One turn sends every row of this set to another row. A few are shown first. Where does it send the rows asked after them?
k561: [ 25  16  -7 -22   5  15 -17   9  36  11  10   6 -32  -7 -14]
k252: [ 28  11  -3 -17   1  16 -17  10  31  15   9   7 -29  -7 -14]
k816: [ 13  19  -5 -26  14 -18 -30  28  -8 -25  11  -8 -16  -9  32]
k42: [  0  16 -13 -21  11 -10 -16  15  23  -4   8 -14 -27 -55   8]
k883: [  1  33  -9 -15  10 -19 -14 -12  21 -21  15   7   0   5   7]
k889: [ -4   7  -7 -15   8   6  -6 -16  -3  15 -11   3  -1 -14  -7]
k13: [-14  32 -19 -29  24   4 -10   5  -3 -10   0  -6 -22 -13 -21]
k859: [ 18   5   1 -19   5 -18 -27  14  -6 -11   4  -3  -5  -9  40]
k190: [  0  42  -8 -17  12 -16 -18   8  10 -32  21   4  -7   6  -3]
k196: [ 10   1  -1  -7  -3  -4 -15  19   9   7   4  -9 -15 -55  10]
k924: [ 29  13  -1 -16  -1  18 -18  20  24  12  10   6 -29  -6 -18]
k148: [ 26  18  -4 -19   3  17 -19  23  25   6  13   5 -34  -6 -21]
k627: [  0   8  -2  -9   4  12  -9   8 -22   9  -8   1  -3 -13 -18]
k785: [  2  18 -10 -18   9  -6 -18  31  11  -9  11 -15 -29 -54   1]
k209: [-13  21 -19 -28  20   1  -6 -17   9   3  -7  -3 -14 -14 -10]
k416: [  9   8  -2  -9   0  -3 -17  34   2  -2   8 -12 -21 -54   2]
k323: [ 11  19  -9 -31  17 -21 -29  15   3 -23   9  -8 -16  -9  37]
k506: [ 10  19   1  -4  -2 -15 -14 -12  11 -10  11  12  11   5  10]
k949: [ 14  20   7   3  -7 -10 -16  10  -6 -14  15  11  11   6   1]
k459: [ -7  24  -9 -18  13  10 -11  21 -22  -6  -1  -4 -15 -13 -26]
k311: [  5   5  -7 -15   4  -9 -14   8  22   6   4 -10 -19 -55  13]
k395: [ 23  20  -8 -23   7  15 -18  17  33   6  13   4 -36  -6 -18]
k49: [ 18  10   1 -19   7 -16 -30  27 -13 -18   8  -6  -9  -9  34]
k662: [ 14  10  -6 -27  12 -21 -27   6   4 -14   5  -5  -9 -10  43]
k458: [  8  34   1  -5   3 -11 -19  22  -7 -28  21   6   0   7  -7]

k13 -> k627
k49 -> k662
k949 -> k883
And these:
k252 -> k395
k196 -> k42

One turn sends every row of this set to another row. A few are shown first. Where does it send the rows asked after them?
k692: [-17  -6  -3  20  21   3  10   8 -28 -42  -9 -12]
k223: [-25 -22  -9 -21   8 -12  20  10   1   9   3 -29]
k635: [-10 -32  -1  10  -2 -20  16 -15 -14  10 -10 -28]
k363: [  4 -14 -12   8 -16   2  -1  20   3 -37  -9 -27]
k448: [-20 -29  24  16  21   4   0  -5  -9 -35 -12 -23]
k650: [ -9 -33  -7   0  21 -19  23  11  -1 -42   8 -40]
k722: [ -3   5   0  10   2  21  21 -16  -5 -27   7 -31]
k493: [-11 -20 -12  24  17  -5  10  20 -31 -23  12 -21]
k849: [ 10 -15  -3   7   3  -3  20  -4  -6 -49   9 -30]
k464: [ -2  -6  11   1   6   2   1 -29  -4 -19 -19 -20]
k790: [ -6 -19 -28  -1  19  23  21  10 -10 -12 -22 -38]
k956: [ -1  -7 -12  21   6  -7  22  25   8   2   6 -34]
k871: [ -4 -17 -10   6  -2 -20  23 -14  -1   6 -27 -29]
k625: [ -4 -28 -27  11  17   7  17  22 -21  -4   4 -37]
k372: [-14  -6  -6  -4  -4 -21  29  -9   0 -10 -31 -16]
k582: [  4  -6   6  12   8 -31   3 -10  -5 -29  -8 -16]
k678: [-20 -16   1 -20   6  13  12 -17  -2   4 -13 -28]
k322: [-34  -7  -2  22   5  16  -8   8  -1  -4  -7 -39]
k630: [ -6   2  -8  23 -14  16  -5   8   1 -15  -5 -31]
k427: [-19 -33  -9  -2   0  -7  -2  27   3 -39 -14 -32]
k584: [-10 -17  10  38  21 -14   3   8  -5 -13   4 -32]
k56: [-31  -1  -3   6  20  20  25  -8   0  -8   5 -43]
k997: [-10 -16  -6  -1  10 -41  15  14  -1 -12   6 -22]
k169: [-26 -14   6  -7  -6 -22  25  -7 -13 -17 -18  -5]
k864: [-17 -26  10 -16   6  22  17   4   1 -34 -20 -19]
k548: [-34 -24  -8  -1  32  -5  26   8   2 -16   5 -49]
k388: [ -5 -13 -12 -13  -3  15  31  22  12 -11  -9 -27]
k272: [-42 -29  -3   6  14   1  -7  20   0 -19 -13 -39]
k671: [-23 -31   9   2  -5 -22  16 -11 -22  -5  -5 -13]
k129: [-14  -5 -13   5  22  21  16   2 -14 -36 -30 -23]

k372 -> k635
k363 -> k322
And these:
k722 -> k548
k129 -> k625
k956 -> k448
k997 -> k464

